Each path is a new rotation, seen through one point. The rows after it are directions, each followed by how far the rotation turns it, in degrees a step (0 if it stays put).
Each turn is a multiple of 5 degrees from 10 to 175, or 0.
Each row of a path follows its step; steps can be skipped.
path 1
step 1: [-12  11  -8   1  -1   5  -1  22  31   7   9   3   7  18  18  11  -4   3
  -6 -13  -3  24  23   4 -20  -4   1  -5 -23  -3  -1 -20   2   1   7  25
  -1   4  -2 -18  -1  -2   7   8  24  -1  -5  11]
step 3: [-24  -8  -6  -2  -4   2  -2   4   1  23   8  12   8   4 -19  -7  -1 -15
 -13  -1 -21  26   7  -8   6  -6  -1  25 -26  11   1  14  -3  15   0  19
  -5  16   7  -5   1 -10  19 -11  11 -12  14 -11]
step 5: [-25  -5   4  10  12  15   1   5  -2  10  10   9 -18   6  -3  11 -24   2
 -16  16 -17 -11  14   3  -7 -19   2  11  13  -4  -9 -20  -5  20  -6  14
   2  -5 -17  -8 -10 -10   3  -1  22  -6  28  -1]
step 6: [ -1   8  23   4  -2  -5 -11 -16  13   7  18  -4  -4   9  15   2  -7  14
  19  -8 -12   5  -5 -30 -14 -23  -7   3   0  -4   5   0  -1   7   4  -3
  -5  22  22 -10  -5  17  14  32   4  -9  -6  -8]
step 8: [-12  -6  -3 -15   6  -6  -5  -3 -13  12  15 -15  -2  -3  -6 -15   5  -4
  -1  14 -19 -11   0   3  -5  -2  -4 -16  -2  -2 -12  21  -7   0  -3  -5
 -10  -4  10  -3 -23  18  28  19  27  -5 -11 -32]
step 10: [ -7   8   4  -2   9   0  14  -3   0 -10  12   1   0   5  31  10   1   8
  -4  -5  -3  11  -1  12 -27  -3  13  -2   3 -12   8  -6 -10  17  21 -20
  -9  -3 -14 -17 -10  12  10  -2  36 -13 -14 -17]
step 11: [-13   0  19  14  -9  11   8   2 -11  15   3 -16   5  23   6  -8  -2   8
  -2  -6 -19   5  17  -1   0 -20   6   5 -27  16   2  -1 -11 -15  19   2
 -15  10  15  29   9   1  -5   0  15  16  -5   6]
step 12: [-21  12  -1  -4   7   1 -19   3   9   9   6   0  -6 -11  17 -14  15 -14
 -15   5  -5  28 -10 -15  -5   6  -7   1 -23 -17  18  21 -21  -3   8  -6
 -12 -11 -18   2  -9  -6  14 -14   1  -5  -7 -17]
step 17: [ -1   2 -10  14  -2   4 -26  -3   2  -8  11  -9 -16 -13   2  -5   0 -20
  -1  23 -15 -12  -3 -13  -1   5  -1  -2   0  11  -1 -21 -17 -10  -1  16
 -18  -8  -4  19  -8  10  36  20   6  -2  16  -4]
Speeds:
[-3  6  0 -8 -1 -3  3  1 -2 -3 -1 -4  6  1  5  1  0 -2 -1 -2 -2  0 -2 10
  1  5  3 -3 -5  0 -1 -3 -2 -2  9  6 -2  1 -2  3 -1  4 -5  0  0  2 -5 -5] : 35
[-1 -3  0  2 -1  0  6  1  1  0  7  1  2  5  8 -3  0 -1 -6  7  6 -5 -1  1
 -2 -5 -2 -1  5  0  1  6  0 -4  2 -5  3  7  1  2 -5  0  0 -4 -1  5 -4 -3] : 25
[ -1 -11   0  -5  -5   3  -3  -1  -7   1   4  -1   1   1  -7  -3  -1   3
  -2  -6  -2   3   4  -2   5  -7   3   0   5   2  -5  -1   1   2   4   2
  -3   4  -1  -2  -1  -2   1   3   0   3  -5  -2] : 135
[ 1 -1 -2  1 -4 -4  3 -1  0 -7  1  4  2 -3  4 -3  1 -3 -3 -7  5  3 -7 -8
 -2  4  4  9 -2  3 -3 -4  5  2  0 -1  3  3  1  1  0 -3 -3  3  6 -4 -1 -4] : 115
path 2
step 2: [ 10  -6   5  17   0   8   3   4   9   5   6  -3   8   1   1   8 -12  -3
 -29  -7  -2   1  -9   0   3  11   4   1  -7 -25  16 -32   9  -3  15  19
 -15  -6  -2  10   6   8  22  -4  13  -5   4 -33]
step 3: [ 10  10  -3 -22  -8   7  -5  26   8   1 -24  -4  -3  -5  -7 -12 -21   8
   1   0 -24   8   5  10   1  -5   9  14  -3 -15 -15   1  -5  -1   7  -2
 -20  -4  18  -9 -22   0   9 -17 -17 -14  14 -14]
step 4: [-15   8 -15 -11  19  18 -15  17  13 -11   5 -26 -11  13  20 -13   4  -8
 -14  -4   2   9 -18 -15  -4 -26   9  -3  -6  -7   8 -15  -6  -1   3  14
  -6 -10   1   0  -4  10  -1  -6  -8   4 -21   9]
step 9: [ -8  16   2 -21   9   0 -11  15 -11 -17 -23  -6  -3   8  17  -8  -9   9
 -15  34  -8  12  13   5  -6   8  11  14  -7 -14  13   2   5  -8  -8   9
 -11  -9   1 -10  -6  -9  14 -24  -4  -1  -7   0]
step 11: [ 13  20   1   5  -8  -1   1  -4  19  -7  -7 -14 -15 -19   2   8   9  18
   3   5  14   4  -4  -9  22  -5 -21  14  10 -15  29   2 -12  -8  11   0
  10  -6   6  -5  10  -1  18 -20  16   9   5  16]
step 12: [  8   1 -33  15 -15 -14   1   5  -7   4 -10   1  12  -6  -6  -2   8  -9
   8   3 -26  -3  -7  11  -9 -17  -3   8 -11   1  19   3  -6  -3  26 -12
  10  -1  -8  17  -4 -25  -3 -17 -11  14 -11   0]
step 16: [  1  12   7   0  -3  -4   3  11  14   4  -7 -37 -16 -11  -4  13  -9  -5
  -7  -8   6   9 -31   8   1 -20 -11  -1  -3  -4  -6  -8 -11  -2 -10  -8
  -6  -8  -7  -4 -27   9   4 -29   8   0  -9 -10]
step 17: [  8 -13 -18   4 -10   1  -2  19  16   6   4  -5  -3  -8  17 -15   1   5
   8  -6 -10  17 -16   0  18 -16   5   9  20 -21  21   0 -15  -3  17   6
  17 -11   9   7  22   6  -9 -18   2  -7   8   6]
step 18: [ 21   5 -17  -3  20 -11  -8  23   2   5 -27 -14 -22   2 -14   1  -4 -14
   1   5  -5  -1   5  -2 -14 -27  -6  14 -14  -1  11   6   9   4  -1 -16
  14   9  -8  22   7 -12  -8   5 -10   8   2   7]
Speeds:
[ 5  4 -5  0 -9 -2  0 -1  3 -3  5  2  4  0  2  0  0  3  2 -6 -3  3 -4  3
  1 -6 -3 -5 -2  1 -1 -6 -5  1 -4 -4 -6 -3  2  1 -1 -4  5 -3 -5 -1  5 -1] : 80
[ 3 -3 -2  3 -5 -1  0 -3  2  1 -3  2  4  4  1  2 -2 -2 -8 -2  0 -8  5 -6
  2 -1 -1  4 -2 -1 -3  1  0  4 -2 -3  6  6 -4  2  6 -9  0  3  0  0  0 -6] : 60
[ 0  2 -1  0  3 -2  9 -3 -2 -2  8  6 -2 -2 -2  2  1 -5  2  0 -2  6  5 -2
  2  3  2 -4 -4 -3  0  5  5  1 -2  2 -2  3 -6  3 -3 -4  3 -2  2 -8 -3 -2] : 55
[  1   4   1  -3   4   1   0  -4 -12  -2  -2  -5   6   4   1  -4   3  -5
  -1   3   1   3   4  -2   0   0  -4  -4   4   0   1   4  -4   8  -2   0
  -6   0   7   1   5  -3   2   0   3   0   2   2] : 25
[ 3  2 -1 -3 -1 -6  0  1 -2 -3 -1  3  7  2 -5  4 -4  8  7  0  0  3 -2 -4
 11  5  4  4  1 -6  2  3 -1 -2  1  1  0  2  5  1  4  4 -4 -2 -2  2 -1 -4] : 125
[-2  0 -1  7  4 -2 -5 -2 -2 -1  0  2 -2 -3 -1  0 -4  3  3  4 -8  2  1  4
  0  3 -4  9 -1 -2  1 -4  0  9  3  1 -1  2 -5  0  5  2  5  1 -1 -5  6  5] : 120
[ 0 -4  6 -3  5 -3  1  1 -3 -4 -2  1 -2 -4  4 -7  0  2  5 -5  1 -7  3  0
  7 -2  3  0  0  3  0 -3  0 -4  6 -3 -1 -4 -2  2  1 -5  2 -4  9 -2  5 -2] : 125
